In the data rows, zero lies at 4.5, halfway between 4 and 5.
Here is a table of points, one per row:
[4 3 7 2 0 5 4 3 6 3 4 4 5 6 4 4 6 4 8 5 6 3 4 4 5 5 7 5 5 3 6 5 5 5 4 6 5
 7 2 4 6 6 3 3 0 4 3 3 2 5 4]
[5 3 2 5 5 5 5 4 8 2 6 5 5 6 5 8 5 7 7 3 5 2 2 5 5 5 7 4 6 6 3 6 0 5 4 5 1
 4 4 5 6 3 4 7 5 4 5 5 3 3 5]
[5 2 4 7 7 3 5 2 5 2 6 5 4 3 4 4 6 5 4 4 5 5 4 2 2 4 3 5 3 1 5 6 7 5 4 5 0
 4 5 6 5 4 3 4 3 5 1 4 7 3 4]
[3 5 3 4 5 4 7 3 4 5 3 9 1 6 3 4 5 5 4 5 3 5 4 5 6 6 6 5 4 3 5 4 4 4 4 6 5
 8 7 2 5 6 5 5 6 2 6 2 5 5 2]
[6 5 7 5 6 5 5 2 4 6 6 4 6 4 4 1 4 2 4 3 5 3 3 3 5 5 4 6 7 4 0 4 2 5 5 6 5
 5 4 3 5 4 4 4 6 2 5 5 4 6 4]
[7 2 6 6 5 6 7 3 3 8 5 4 3 5 7 5 1 7 6 7 6 4 5 6 5 7 4 7 4 6 7 2 5 6 7 5 5
 6 4 5 7 2 4 4 3 4 5 7 4 2 6]
[3 5 5 5 4 3 4 6 2 5 6 8 5 6 6 6 4 3 6 4 4 3 5 5 8 8 3 0 7 3 4 3 4 4 5 2 3
 2 5 5 2 4 5 4 3 9 6 3 6 5 4]
[5 5 3 7 5 6 5 5 5 5 5 5 4 4 5 4 4 5 7 4 4 0 6 4 4 4 4 3 5 4 7 5 5 4 5 7 7
 5 2 5 0 7 4 5 6 4 5 6 3 6 4]
[5 4 4 5 5 5 6 7 6 5 5 5 6 6 0 4 6 6 5 5 6 5 6 5 4 7 6 4 5 7 7 4 4 5 4 4 4
 6 7 6 6 4 4 6 8 7 5 3 3 4 3]
[3 6 5 6 4 3 4 6 5 2 5 5 5 3 4 6 6 6 6 4 5 5 3 4 4 2 4 5 6 6 5 0 6 7 6 5 4
 5 6 5 3 4 7 6 4 3 4 6 6 5 4]
[5 3 5 5 1 4 3 4 2 4 5 3 5 4 5 4 5 6 4 0 6 5 3 3 2 8 3 4 6 5 2 4 6 2 3 4 5
 7 6 5 3 6 3 3 6 5 5 5 3 6 3]
[3 4 3 6 4 4 4 5 2 3 5 2 5 4 5 2 5 6 7 3 3 5 5 6 6 4 6 4 3 5 4 5 7 6 5 4 5
 5 6 2 5 3 5 5 3 7 3 1 0 6 5]
[5 7 2 5 4 0 3 5 5 7 5 6 4 4 5 7 6 4 5 6 4 6 6 6 2 6 6 4 3 5 3 6 4 4 4 8 6
 6 3 4 4 2 5 3 5 4 4 5 5 6 5]
[4 3 7 2 2 7 5 2 7 2 4 6 4 2 3 6 5 6 1 3 7 2 6 5 4 4 5 4 4 4 5 4 7 5 4 5 7
 4 3 6 7 4 6 5 6 6 3 3 7 7 6]
[4 1 5 6 3 2 6 7 4 6 6 6 6 4 3 2 8 3 4 5 5 5 5 3 7 3 6 8 3 4 4 6 4 5 7 3 5
 4 4 5 2 2 5 7 3 5 5 5 4 2 5]
[2 6 6 7 5 7 5 5 6 5 5 4 5 5 5 5 5 6 5 5 3 7 7 4 7 3 0 4 3 6 3 5 4 4 4 6 5
 8 2 2 4 4 4 4 3 4 7 4 6 3 6]
[2 3 6 4 4 3 6 7 5 4 6 0 5 3 3 6 6 3 6 7 6 4 6 5 3 5 5 2 5 4 2 4 3 4 6 4 5
 4 5 3 6 8 4 4 6 5 5 4 7 5 4]
[3 4 5 2 6 5 5 7 5 5 5 3 0 7 4 4 4 4 4 6 4 4 2 3 5 4 3 5 6 3 5 4 5 6 4 4 4
 5 3 5 5 4 2 5 6 5 5 4 4 6 3]
[4 5 3 0 6 4 4 5 4 5 4 4 6 4 4 7 0 6 4 5 6 5 6 0 6 4 5 5 5 6 4 5 6 4 6 6 3
 4 7 4 3 3 5 3 3 5 5 3 5 5 5]
[5 5 4 7 3 7 3 6 6 8 4 6 5 5 4 6 4 7 5 6 4 4 3 3 4 1 7 4 6 2 4 5 7 5 3 0 4
 4 5 1 5 4 3 2 6 3 6 5 7 5 7]
[5 6 5 5 5 4 5 7 3 4 2 3 5 4 4 3 5 6 7 5 5 4 5 5 7 3 5 6 4 3 7 4 5 0 5 4 3
 3 2 4 5 5 5 4 6 1 3 4 6 4 5]
[7 6 6 5 6 1 3 4 5 1 5 8 6 6 4 6 2 4 7 6 3 5 3 4 8 5 4 5 5 4 4 5 6 5 7 6 7
 4 3 7 7 6 3 5 6 6 3 2 5 3 7]
[4 1 4 5 5 6 4 3 6 8 5 3 4 5 5 8 6 6 4 5 3 6 4 6 5 4 3 5 3 0 3 4 4 1 6 6 5
 3 7 8 4 6 3 4 5 6 4 3 5 6 4]
[5 5 2 4 4 3 6 4 8 6 5 5 6 8 3 6 5 5 2 3 2 6 7 3 2 5 4 6 6 5 4 2 5 3 6 0 4
 3 1 6 4 7 8 3 2 5 6 4 2 7 5]
[0 2 5 5 6 4 2 3 4 4 7 6 5 5 7 7 5 2 5 4 6 5 4 4 4 7 5 5 6 7 6 5 5 4 4 4 6
 4 6 5 5 4 5 4 5 0 5 3 3 4 5]
[6 3 5 5 4 4 5 3 3 3 4 5 3 5 5 6 5 3 5 5 6 5 4 5 5 0 4 3 5 6 4 5 3 5 5 2 4
 5 5 6 5 5 6 0 7 4 3 5 2 4 4]
[3 7 3 4 1 7 0 5 3 5 4 7 4 5 5 4 5 4 3 6 6 5 6 4 5 4 5 4 7 3 6 6 0 6 6 5 4
 6 7 7 5 6 4 7 3 4 4 7 7 6 6]
[4 8 6 8 6 5 5 3 4 3 5 2 6 9 4 4 6 4 2 6 5 6 5 5 4 4 8 5 6 4 6 5 5 5 6 6 4
 6 6 3 1 5 1 4 4 5 3 4 4 5 5]
[5 7 3 2 7 4 2 6 6 6 4 5 4 4 4 1 5 5 8 6 9 4 5 8 2 3 3 7 5 6 3 5 6 5 4 5 4
 5 6 6 4 5 3 5 4 7 5 5 2 6 6]
[6 5 5 3 4 7 7 5 3 2 7 7 4 5 8 5 5 4 5 7 6 4 8 6 2 5 5 5 2 6 1 4 5 3 2 1 5
 2 5 6 3 5 2 5 4 3 2 3 6 4 6]
[6 6 4 6 2 4 4 6 6 7 5 5 4 3 4 1 4 5 4 3 3 5 3 6 4 4 4 3 4 4 4 6 3 5 6 5 6
 4 7 6 5 3 5 5 2 2 6 0 4 4 5]
[6 5 3 3 6 4 4 6 5 4 5 4 6 0 6 5 5 7 0 7 6 4 1 7 4 6 5 5 5 3 6 4 3 5 6 4 4
 4 3 2 4 6 3 4 4 5 5 4 3 4 5]
[6 4 7 5 5 5 3 5 4 7 5 7 7 6 5 6 4 3 5 6 5 5 3 3 6 3 6 4 0 5 5 3 5 3 1 6 2
 5 5 4 6 7 6 7 6 6 6 6 2 7 3]
[4 4 4 3 4 7 5 8 5 6 4 6 6 4 5 5 6 4 5 5 0 4 6 4 4 5 5 5 5 5 5 4 4 4 5 5 4
 5 6 3 7 3 4 4 4 4 0 7 3 6 5]
[4 7 2 3 4 8 7 5 7 4 4 4 4 7 5 4 1 4 5 4 4 6 0 5 4 5 6 5 0 6 4 4 4 3 5 3 5
 6 5 5 4 5 5 4 3 6 3 6 7 4 4]
[7 2 6 5 6 4 5 6 5 4 0 5 6 4 7 6 7 4 5 4 5 7 3 4 6 5 4 3 5 4 4 4 4 6 4 3 6
 5 5 5 3 4 3 5 4 4 4 4 4 6 5]
[6 4 3 8 6 7 6 6 6 4 4 4 2 4 7 5 5 1 4 5 6 6 4 3 4 5 5 5 8 7 5 6 7 4 5 8 6
 2 6 2 5 3 8 4 4 8 5 5 6 5 4]
[7 8 9 4 3 3 7 6 5 6 5 3 3 4 5 4 5 5 5 3 4 5 4 3 3 6 6 3 4 6 7 7 5 5 6 4 5
 3 8 6 6 7 5 5 4 4 6 8 5 4 5]
[6 6 1 3 7 6 6 2 4 2 6 4 5 0 2 7 6 4 6 5 4 6 6 5 8 5 4 4 4 2 5 5 4 5 4 4 6
 3 6 5 4 4 3 3 3 3 8 8 3 5 2]
[4 6 6 5 2 5 5 0 6 5 4 4 2 0 6 4 5 4 5 7 2 6 5 3 7 6 8 4 5 6 4 4 4 4 4 3 1
 5 3 5 3 4 6 5 7 7 3 3 4 3 6]
[5 6 7 2 2 4 4 4 6 3 5 4 7 6 6 4 5 4 4 7 3 4 4 6 3 4 4 5 6 4 6 6 5 4 5 5 5
 4 4 5 4 0 4 6 5 4 6 3 5 4 0]
[5 4 4 4 6 4 3 6 6 3 6 4 6 3 7 3 4 4 2 4 1 4 5 5 6 3 4 5 7 4 6 6 7 2 2 2 5
 9 6 7 7 6 4 4 5 7 6 6 4 3 5]
[3 6 3 5 4 6 5 2 1 5 3 4 6 6 4 4 5 4 3 7 5 4 4 6 4 4 3 2 6 6 2 7 9 5 7 5 3
 4 3 5 7 6 7 8 3 3 4 6 1 4 5]
[7 0 4 3 4 5 4 4 2 1 6 4 6 6 3 3 4 3 5 7 2 6 4 6 3 4 4 5 5 3 7 4 3 4 5 7 2
 6 5 3 3 4 8 4 5 5 7 4 6 6 8]
[4 3 3 2 6 3 6 2 4 7 6 4 7 4 6 5 2 6 7 4 5 6 4 4 5 4 5 4 5 4 6 6 4 6 4 2 7
 5 5 4 3 7 8 8 6 5 1 5 8 5 3]
[6 5 4 2 8 3 3 3 5 6 4 3 4 8 6 3 7 4 1 2 4 2 6 5 5 3 7 0 3 4 6 0 3 3 4 6 6
 5 5 4 4 2 4 6 4 4 4 5 5 2 6]
[3 5 6 5 5 2 9 6 5 3 4 7 3 3 6 4 3 4 3 4 7 6 4 2 3 4 3 3 2 2 3 6 3 4 4 5 5
 6 4 3 6 3 6 5 4 6 6 6 2 4 5]
[4 2 0 7 3 3 0 4 6 2 5 3 3 6 4 1 2 5 4 6 6 6 7 3 6 6 5 2 3 4 4 3 3 4 5 3 7
 3 4 4 6 4 5 4 5 4 3 7 5 5 2]
[7 5 9 4 7 5 2 5 4 3 5 5 1 6 3 6 6 6 5 2 4 5 5 7 6 7 5 5 4 4 2 7 6 5 4 3 5
 4 4 1 4 5 8 5 2 3 4 5 6 4 4]
[4 5 3 3 1 4 5 6 6 3 6 2 5 6 6 5 3 5 4 3 5 6 4 6 6 5 3 5 4 2 5 5 6 7 0 6 4
 2 5 5 2 4 4 6 7 0 5 7 3 5 8]
[4 4 5 6 3 3 5 4 2 6 4 3 4 5 0 6 3 5 3 6 6 2 3 6 5 4 3 4 6 5 3 4 3 3 1 5 7
 4 5 5 3 3 6 4 3 6 1 6 3 1 5]
[3 4 4 4 6 4 4 3 3 5 4 5 5 4 5 2 5 7 3 6 2 4 4 3 4 4 4 6 5 7 6 4 3 6 0 6 6
 0 4 5 5 8 3 4 3 4 6 4 6 4 4]
[7 6 4 5 3 3 5 2 5 3 4 4 3 4 4 7 4 3 5 3 5 2 5 3 4 4 0 6 4 7 7 4 4 4 5 2 4
 4 7 0 5 5 2 8 4 4 4 2 4 4 6]
[6 6 3 3 4 6 6 5 4 7 6 6 5 7 5 2 8 6 5 3 7 6 5 5 6 6 1 3 6 4 6 5 5 6 4 6 4
 4 1 3 5 5 4 2 7 5 2 4 5 3 4]
[5 5 3 5 4 4 5 5 5 7 4 4 5 4 2 5 3 0 4 3 5 5 5 7 6 5 5 5 4 3 7 4 6 6 2 5 4
 6 3 5 5 4 3 4 3 4 4 3 5 5 4]
[6 3 5 4 5 6 3 7 2 5 6 6 4 3 3 6 2 5 4 0 3 9 6 5 3 3 6 3 5 8 5 6 5 4 6 6 4
 4 0 5 2 5 0 6 5 3 5 5 3 4 3]
[4 5 5 5 5 5 1 6 4 5 5 5 4 4 4 5 7 3 4 5 3 3 1 2 4 7 3 7 0 6 6 6 3 5 7 4 6
 4 4 5 3 4 6 2 7 6 4 5 4 5 6]
[5 4 3 3 2 5 3 5 5 5 2 5 4 5 5 4 5 3 5 3 3 5 6 5 3 4 5 6 3 3 3 4 6 6 6 6 4
 4 6 3 4 7 5 4 6 7 7 5 4 0 3]
[5 4 4 4 5 4 5 5 5 5 2 4 5 4 3 3 3 5 6 6 4 0 5 5 3 7 5 0 3 6 4 4 6 6 4 5 2
 6 4 6 3 4 3 3 5 2 7 4 7 5 4]
[5 5 5 6 6 6 3 6 4 4 3 2 5 4 7 7 1 5 1 3 5 3 8 6 7 5 5 8 4 5 5 5 3 6 4 5 1
 5 6 7 5 6 7 3 5 4 3 3 5 5 2]
[1 4 7 4 6 5 4 2 6 4 3 7 6 4 3 2 1 4 5 2 4 5 5 7 3 3 4 4 5 3 5 5 3 4 6 4 3
 1 6 3 5 4 3 2 6 6 6 7 5 7 6]
[4 7 4 6 7 7 4 4 0 5 4 3 5 4 4 5 5 4 7 3 4 5 5 2 0 5 6 5 5 0 5 4 3 6 3 3 6
 5 2 5 6 3 5 6 5 5 6 3 4 3 5]
[3 4 3 5 2 1 6 4 1 4 4 2 4 5 5 5 6 5 4 1 4 2 4 6 6 3 5 6 5 7 3 5 5 4 6 5 4
 4 2 4 6 4 2 5 4 6 6 6 7 7 4]
Along one direction, these points spread out more than along any other. Take the direction at right angles to it along which they spread out most. Then take the direction at right angles to both along which they spread out most. Go by this last direction. Where along it does each point below lie, from 0 to 99? 50 is the average, and the first point above lies past it. One standard deviation of the points above along it is 16.
[6 5 7 5 6 5 5 2 4 6 6 4 6 4 4 1 4 2 4 3 5 3 3 3 5 5 4 6 7 4 0 4 2 5 5 6 5
 5 4 3 5 4 4 4 6 2 5 5 4 6 4] 56
[4 4 4 3 4 7 5 8 5 6 4 6 6 4 5 5 6 4 5 5 0 4 6 4 4 5 5 5 5 5 5 4 4 4 5 5 4
 5 6 3 7 3 4 4 4 4 0 7 3 6 5] 28
[7 0 4 3 4 5 4 4 2 1 6 4 6 6 3 3 4 3 5 7 2 6 4 6 3 4 4 5 5 3 7 4 3 4 5 7 2
 6 5 3 3 4 8 4 5 5 7 4 6 6 8] 39
[4 5 3 3 1 4 5 6 6 3 6 2 5 6 6 5 3 5 4 3 5 6 4 6 6 5 3 5 4 2 5 5 6 7 0 6 4
 2 5 5 2 4 4 6 7 0 5 7 3 5 8] 76
[7 8 9 4 3 3 7 6 5 6 5 3 3 4 5 4 5 5 5 3 4 5 4 3 3 6 6 3 4 6 7 7 5 5 6 4 5
 3 8 6 6 7 5 5 4 4 6 8 5 4 5] 31
[4 7 2 3 4 8 7 5 7 4 4 4 4 7 5 4 1 4 5 4 4 6 0 5 4 5 6 5 0 6 4 4 4 3 5 3 5
 6 5 5 4 5 5 4 3 6 3 6 7 4 4] 22
[5 5 3 5 4 4 5 5 5 7 4 4 5 4 2 5 3 0 4 3 5 5 5 7 6 5 5 5 4 3 7 4 6 6 2 5 4
 6 3 5 5 4 3 4 3 4 4 3 5 5 4] 46
[2 6 6 7 5 7 5 5 6 5 5 4 5 5 5 5 5 6 5 5 3 7 7 4 7 3 0 4 3 6 3 5 4 4 4 6 5
 8 2 2 4 4 4 4 3 4 7 4 6 3 6] 35
[3 5 6 5 5 2 9 6 5 3 4 7 3 3 6 4 3 4 3 4 7 6 4 2 3 4 3 3 2 2 3 6 3 4 4 5 5
 6 4 3 6 3 6 5 4 6 6 6 2 4 5] 34
[2 3 6 4 4 3 6 7 5 4 6 0 5 3 3 6 6 3 6 7 6 4 6 5 3 5 5 2 5 4 2 4 3 4 6 4 5
 4 5 3 6 8 4 4 6 5 5 4 7 5 4] 67
[3 6 5 6 4 3 4 6 5 2 5 5 5 3 4 6 6 6 6 4 5 5 3 4 4 2 4 5 6 6 5 0 6 7 6 5 4
 5 6 5 3 4 7 6 4 3 4 6 6 5 4] 55
[5 4 3 3 2 5 3 5 5 5 2 5 4 5 5 4 5 3 5 3 3 5 6 5 3 4 5 6 3 3 3 4 6 6 6 6 4
 4 6 3 4 7 5 4 6 7 7 5 4 0 3] 29
[5 4 4 4 6 4 3 6 6 3 6 4 6 3 7 3 4 4 2 4 1 4 5 5 6 3 4 5 7 4 6 6 7 2 2 2 5
 9 6 7 7 6 4 4 5 7 6 6 4 3 5] 38
[7 2 6 6 5 6 7 3 3 8 5 4 3 5 7 5 1 7 6 7 6 4 5 6 5 7 4 7 4 6 7 2 5 6 7 5 5
 6 4 5 7 2 4 4 3 4 5 7 4 2 6] 37
[6 5 5 3 4 7 7 5 3 2 7 7 4 5 8 5 5 4 5 7 6 4 8 6 2 5 5 5 2 6 1 4 5 3 2 1 5
 2 5 6 3 5 2 5 4 3 2 3 6 4 6] 82
[6 5 4 2 8 3 3 3 5 6 4 3 4 8 6 3 7 4 1 2 4 2 6 5 5 3 7 0 3 4 6 0 3 3 4 6 6
 5 5 4 4 2 4 6 4 4 4 5 5 2 6] 45
